In the data rows, the value 128 means zero.
Each row has a hidden score. How much does it go up from the first row of each pair to the second? 15 means little or no change, 30 a big rise and 0 a big fall. The score is a weighted sum of the row's numbers plus the product of two more (or one squared), each taken from its middle value.
[ 54  64 161 164 177 150  75 107  76 248 203 191  96 151  49 144]
[140 115 160  94 170 159 156 110 122 139 147 106 120 133 103  97] -> 5
[135 150 174 139 121 117  82 228  53 112 147 149  44  58 178 166]
[142 133  85 130 203 105 129 148  93 164  87 102  91 119 166 121] -> 19
[177 159  83 103 142  91 105 143 123 140  85 106 127 148 162 119]
[148 135  96 110  90 108 147 156 127 149 129 102 133 136 183 104] -> 15
[ 67 183  87 158 132 111  73 106  95 179  94 123 135 135 131 195]
[115 112 180 121 131 103  98 155 109  99 130 149 221 127 116 104] -> 24
[101 168  92 116 130 135 128 106 119 161 100 109 141 176 128 136]
[133 123 138 135  71  81 139 110 171 135 114 180 154 117 115 131] -> 17
[103  91 178  95 168 132 127  73 120 167 151 135 164 201  74  75]
[152 111 178 140 113 115 120 115 127 114 109 155 158 131 106 133] -> 4
[131 106 147 161 110 122 181 106 109 111 185 133 120  85  98 161]
[134 219  89 191  55  43  95 200  89  82  52 122  96 137 194 195] -> 11
[ 85  84 199 115 153 178  72 106  83 151 176 176 167 125 103  85]
[114 165 136 192  87 107 132 103 114 101 110 173  86  66 128 172] -> 11
[189 139  69 101 127  98 155 196 128 109 107  78 105 109 194 108]
[122  83 110  85 154 145 108 135 126 179 161 102 177 244  85  98] -> 25
[100 180 138 160  74  91 107 116  98 103 122 159 115  92 183 161]
[101 179 129 253 105  90  61 150  43 103 100 185  57 105 192 187] -> 22
[ 68 150 146 121 202 221  93  81 112 146 169 121 107 101  98 130]
[194 108 163 105  96 190 149 136 139  79 143 119 117 100 113 101] -> 11
[138 138 124 206 127 113 109 146 100  95 135 159  92  80 152 159]
[105 189  73 112  83  39 182 111 155 151  49 107 191 159 144 146] -> 10
[152 115  76 111 105 106 178 139 145 115  96  83 143 148 162 110]
[ 87 108 147 105 179 201 120 102  94 155 178 133 126 123 119 105] -> 18
[123 109 109  73 114 126 170  87 233 129 149 101 200 157  79  81]
[158 123 133 125 121 114  89  96 123 114 114 168 167 142  93 155] -> 10
[138 114 151 133  74  86 150 124 175  89 123 136 171 121 126 112]
[ 61 148 138 126 234 228  83  79 120 117 169 116 109  96  94 134] -> 19
[ 68 142 113 165 129 140  73 107 101 147 113 116 141 154 110 218]
[162 114 129 126 117 169 121 202 113  99 126 159  93  79 144 113] -> 15
[167 108 162 167  88  91 103 119 121  95 141 122 195 139 149  90]
[147 109 148 128 117 166 126 200 105  99 148 164  97  68 133 102] -> 12
[134  77 165 100 128 149 150 155 168 122 200 149 120  95  93  79]
[131 172 107 171  98  87 155 127 121 110  97 142 109  98 138 144] -> 13
[ 94 160 117 167  88 129  85 126 107  77 125 139 156  95 161 183]
[ 97 202 110 182  96  88  76 113  74 119 120 128  93 137 153 207] -> 15
[141  91 164 158 159 150 178 100 130 109 140 143  99  87  92  98]
[136 134  99 152 157 154  91  86 137 173 109 109 109 113 101 162] -> 15
[ 95 131 100 161 127 117  76  76  71 212 102 173 123 223  85 189]
[ 71 153 131 200 127 100  72  88  96 118 114 144 105 139 111 255] -> 14
[164 218  87 138  52  69 169 164 123  84  76 120  90  85 186 170]
[ 71 104 228 163 162 192  51  43  63 144 221 186  88 138  66 166] -> 10
[100 139 172 136 119 114 118 128 102 112 128 169 123  94 141 125]
[126 141 113 121 137 107 115 161 154 118  88 109 107 149 174 148] -> 16
[135 103  85 122 179 172 166  75 119 156 173  93  89 108  80 164]
[120 149  88 132 106 118 122 125 143 131  85 117 199 174 135 139] -> 9
[129  77  75  66 181 131 246  74 182 185  93  64 168 213  74  94]
[ 80 137 160 208  89 146  72  89  77 106 117 138 116 185 105 174] -> 9
[106  78  64  70 154 112 155 110 255 143  77  46 255 209 129  60]
[128 147  84 133  88 117 123 143 150 103  80 107 194 126 173 123] -> 10
[172 196  98 127  94 121 100 174  75 118  94 104  75  92 204 158]
[133 138 138  70 164 166  96 103 130 138 217 103 125 141 119 101] -> 24
[118 141 115 129  99  98 123 133 127 117 106 126 148 115 163 108]
[ 84  90 147 142 136 135 133  60 186 145 154 165 152 137  74 131] -> 19
[177  98 153 100 162 173 133 130 142 117 169 120 102  99 100 101]
[128 128  95 115 103 124 180 140 145 120  97  99 147 157 161 112] -> 12
[ 83 167 173 167  88 135 105  95 105  66 131 153  96  97 126 204]
[129  99 158  95  87  93 157 102 196 105 112 172 146 112 172 104] -> 16
[237  98 107  44  89 170 218 255 187  52 127  67 115  61 146  60]
[164  97 155 155 103 116 134  89 120 125 182 158 121 106  85 119] -> 23
[255  97 174  84 103 108 188 171 144  93 123 115 116 102 109  89]
[ 84 123 162  96 136 170  88  90 134 174 160 181 131 142 119 111] -> 20
[115 106 148 156 118 100 185 140 180  97 117 122 185 135  99  84]
[147 245  71 158  45  37 123 174 111  90  37 117 115  96 192 227] -> 18
[122 192  97 106 108  94 140  99 138 174  83 112 157 191 120 123]
[121 128 173 142  92 103 140 198  89  77 127 191 125  91 138 112] -> 10
[240  76  90 168 138  85 202 145 149 106  68 126 124 158  88 115]
[ 72 141 163 153 136 166  71 104  75  95 162 163 135  89 184 158] -> 15
[ 55 105 255 182 136 174  54 104  53 123 215 210  80 118  58 165]
[179  91 136 108 139 127 136 143 179 107 131 160 123 102 110  90] -> 19
[119 222 116 158 103 107  70  98 128  98 151 126  77 127 147 186]
[ 89 134 147 180 118 105 110  74  98 151 134 198 109 137  86 177] -> 7
[ 90 147 106 176 122 126  80 110 101 148 107 126 136 129 119 214]
[ 98 208 117 179  86  87  85 119  72 105 113 134 100 150 152 218] -> 16
[191  83 124  86 131 128 194 173 149  90 170  96 115  82 108  98]
[133 143 123 139 156 117  96 146  84 142 119 123  95 102 170 164] -> 12
[130 225  82 128  96 106 134 135  98 102  75 109 113 140 170 170]
[149 161 101 110  95  84 102 193 123 130  80  94 143 204 157 118] -> 8
[ 49 177  97 160 176  99  54  65  76 255  92 131 116 187 112 192]
[131 105 184 189 105 168 122 101 134  79 177 199 103  83 103 114] -> 20
[110 133 148 114 107 108 107 137 123 150 139 144 150 126 120 113]
[129 107 170  98 146 178 183 104 118  92 203 163  88  64 105  80] -> 15
[ 82 163 130 192  94 111  64 124  76 110 104 162  93 191 147 224]
[177  93 160  98 174 172 147 124 146 111 163 127 106  96 104  93] -> 20
[145 159  79 158  90  62 153 140 142 143  59 114 153 134 137 149]
[131 196  80 111  77  53 139 124 149 120  44 105 202 141 152 151] -> 17
[ 81 118 109 122 159 168  76  78  97 173 133 114 182 158 105 202]
[125 161  71 164 140  88 142 129 141 127  86 115 149 127 124 145] -> 14
[119 125 136 205  91 103 110 111 103 108 141 169 121 150 118 132]
[165 151 115 138  91 107 122 153  95  89 102 153 104 149 163 134] -> 12
[ 63  98 159 138 205 182 113  39 112 234 164 186 118 166  63  93]
[109 150  82 163  82  60 161  84 244 129  67  99 208 187 107 139] -> 15
[124 117 126 161  80  67 147  99 154 120  96 182 184 171  88 127]
[194 132  52  27 107 133 214 169 184  98 142  49 214 110 132  86] -> 25
[109 168 130 137 116  92 131 108 125 165  98 129 136 115 127 144]
[ 63 126 140 204 113 102 101  80  94 135 166 167 118 172  83 216] -> 16
[139 123 109  97 100 103 140 137 114 130 129 131 165 122 166  92]
[153 118 130 152 116 101 126 117 134 105 107 167 155 142 103 141] -> 10
[139 181  70 105 124 123 117 191  96 106  89  77  94 119 246 139]
[ 71 101 164 143 161 148  77  81 124 214 173 136 121 154 120  97] -> 14
[157  77 163  93 170 201 198 108 145 117 180 121 105  88  64  79]
[109 146 127 132 105 121 145 139 100  87 121 149 121  97 184 138] -> 13
[ 79 201 101 164  94 109  77 106  97 106 108 120 137 135 151 211]
[ 84  70 241 138 177 203  56  42  61 147 228 159  95 147  60 181] -> 15
[ 63 151 140 162 101 156  71  96  70 114 147 147 106 166 124 238]
[142  94 127  92 148 186 126 203 154 117 150 107 113  91 111  92] -> 16
[176 123  69  92 164 121 151 204 161 156  89  59 129 124 127 122]
[161 119 131 151  81  95 131 132 140  91 132 151 191 131 128 114] -> 20
[119 148 110 102 106 113 133 110 159 172 123 149 165 142 120 109]
[211  96  76  56 137 110 216 207 172 116  98  73 134 106 127  70] -> 9
[122  97 210 174 113  90 134  81 195 146 126 153 123 117  82 118]
[ 63 205 143 204 110 115  68  78  77 101 142 147  75 132 135 249] -> 19
[136 131  92 104 180 132 164 113 143 133 114 102 136 109 138 129]
[ 91 162 126 190  93 132  75 126  80  80 129 143 167  85 165 196] -> 12
[138 154 112  99  99  79 119 197 115 138  82 102 140 192 161 115]
[ 83 163 142 121 152 188  61 132  54 127 168 128  84 102 206 138] -> 21
[130 172  74  99 106  87 160 109 151 186  78  89 166 206 135 126]
[115  97 116  81 119 150 212  83 163 139 118 129 168 169  69  91] -> 17
[ 65 107 250 156 243 206  30  45  24 142 240 207  32  74  72 166]
[141  78  99  93 131 116 159 113 204 182 106  84 225 195  95  81] -> 15
[127 206  60 113  74  88 112 149 121 112  70  77 144 179 203 163]
[158 145 104 123  61 115 148 179 124  95  77  99 110 124 204 148] -> 16
[131 125 116 122 151 111 162 110 148 109 138 106 173 157 111 102]
[150 167  77 101 135 132 119 175  99 115  79  76  91 120 215 155] -> 11
[158 132  71 121 141  63 154 160 135 112  67  97 136 169 182 128]
[174 184 101 114  88 105 110 162  77 164  99 109  85 101 180 144] -> 16
[112 167 136  75 134 160  99 128 100 111 205  88 104 186 146 111]
[ 63 149 134 174 136 139  46  85  71 142 129 123 102 245 108 219] -> 6
[147 107 150  74 152 196 202 116 137 108 159 110 107  91 112  83]
[ 73 182 114 173  82 126  73 114 105  97 116 144 135 148 153 228] -> 14
[136 134 151 140 143 129 103 128 106 118 127 167 139 130 123 120]
[250  82 137  75 103 137 212 210 152  84 145 104 106  85 118  70] -> 13
[155 102  76  75 106  99 187  99 226 136  86  69 255 177  83 128]
[124 251  99 124  89 112  89 128  91  90  92  95  92 161 177 174] -> 10
[135 112 143 221  60 106 116 139 116  66 158 152 105 173 132 113]
[ 82 174 147 219  86  93  30 121  53 124 111 175 101 181 111 242] -> 8
[122 130 134 157 104 156 117 113 125 119 127 151 123  73 115 149]
[111  76 217 204 137 160  96  90  91 134 188 169  95 151 102  96] -> 14
[ 98 125 161 124 125 167 121 124 152 114 148 159 111 115 120 114]
[175 127  60  72 102 105 193 175 158 120  80  67 150 152 186  73] -> 13
[133 148 133 156 107 106  93 138  87 157 115 134 119 113 132 173]
[120 156 159 158  75  99 102 214  83 148 121 125  46  58 154 191] -> 12
[124  89 212 136 101 155 188 130 140  55 186 190  87  55  98  90]
[101  77 158 115 166 221 105  62 139 159 160 173 175 142  41  79] -> 22
[100  85 158 108 195 226  94  70 110 190 177 152 138 139  72  94]
[ 97 157 138 156 120 184  59 177  49 109 151 132  77  65 189 158] -> 10
[109 109 134 147 122 112 147  89 141 153 113 163 141 159  87 146]
[ 88 118 152 125 168 186 102  77 126 136 168 121 139 116  92 135] -> 19
[170 107 138  96 185 131 175 130 142 100 135  96 130  93 127 101]
[ 88 141 176 225 123 134  57 114  43 142 132 164  79 131 153 161] -> 13
[243  84 127  63  94 126 236 249 173  68 118  80 107  76 139  71]
[ 73  81 187 118 206 171  98  87  90 255 144 150 127 170  71  84] -> 18
[155 140  89  75 141 163 184 178  85 145 129  65 115  80 212  96]
[141  90 181 168  72  62 118 141 124 121 105 185 139 184  76 120] -> 10
[ 66  99 171 194 189 168  67  99  59 209 175 165  99 131  85 130]
[124 108 185 143  93 130 125 121 137 108 156 187 101  77 121 108] -> 15
[125 136 132 199 113 109  93 134  84 145 117 160  99  99 135 150]
[126 111 146 120 108 144 134 140 146 112 196 149 118 100 128 113] -> 20
[143 137  90 112 189 121 115 165  98 154 100  91  73 104 189 126]
[228  75 148 100 156 117 172 163 142 139 122  84 133 156 103  75] -> 12
[193 101  94  75 106  99 180 225 195  85 124  87 150 112 141  68]
[ 97 114 129 127 111 130 114 108 151 175 128  97 151 170  83 166] -> 13
[129  70 132  94 156 172 144 123 195 176 150 104 153 123  84  84]
[147 116 128 125  93 111 139 132 148  81 163 121 146 106 127 129] -> 17
[ 92 114 149 161 129 125 115  76  86 166 120 191  98 139  97 184]
[ 99  67 130 110 170 159 128  82 139 189 157 113 184 244  68  67] -> 23
[ 63  81 223 145 176 228  73  43  88 124 255 197  94 119  74 117]
[155  90 146 138 110  99 176 119 172 105 109 138 181 113  99 101] -> 10
[182 108 149 110  54  83 192 162 181  88 160 121 135  84 130 120]
[144  82 170 110 124 136 148 145 168 118 185 158 101  89  99  64] -> 16
[132  71 109  93 144 162 155 122 223 158 141 110 180 148  87  67]
[126 143  86 110 122 147 126 142 137 120  79 101 145 138 168 143] -> 10
[161  87  83  39 163 133 163 116 224 128 120  60 238 173 117  61]
[ 97  91 145 119 190 225  88  59 103 181 179 145 126 156  74  87] -> 9
[ 64 138 145 119 206 218  83  68 157 135 171 124  94 103 104 123]
[ 94 202 112 180 101  95  76 108  72 115 111 137 103 138 159 208] -> 11
[ 69 117 180 150 114 138  82  89  98 133 173 155 115 161 137 122]
[159  99 148 140  99  93 181 133 173  99 111 134 180 135  93  99] -> 15
[168  99 142  96 171 168 132 176 134 116 146 101 101  89 107  95]
[ 56 182 138 241 135 110  52  80  60 136 118 175  83 129 134 206] -> 20
[170 118 125 141 122 171 125 223 116  98 130 117  88  85 143 114]
[215 112  92 165  71  62 152 184 134 103  81 123 131 147 133 130] -> 13
[ 75  67 209 180 127 136  93  87 125 122 172 189 195 150  82  94]
[139 167 111 125 130  92 123 180 113 114  90 119  99 118 217 132] -> 14
[149 119 100  89  78  97 177 132 242  97 111  77 185 138 111 110]
[178 114 106  90 168 160 147 140 115 117 128  92  97 100 129 125] -> 13
[ 90 100 152 170 133  99 129  91 119 184 111 223 119 126 103 117]
[108 117 127 154 133  98 134  86 114 200  93 193 120 135 116 123] -> 15
[139 119 205 117 124 102 145 138 110 131 152 154  70  79 162 114]
[117 110 184 142 104 117 140 109 142 119 143 183 120 100 126 115] -> 16
[165 118  94 112  74  91 167 158 238  82 111  78 169 109 119 153]
[ 76 129 133 153 169 192 100  93 131 142 153 132 130 132 102 117] -> 15
[130  91 136  85 126  94 153 140 195 171  99  93 192 163  79 114]
[ 57 130 191 131 183 206  96  54 146 126 158 128 113 108  96 158] -> 15
[ 87 126 193 136 166 213  90 161  65  91 255 154  27  26 144 126]
[146 162  91  77 136 186 107 202  94 120 131  53  92 122 234 101] -> 13
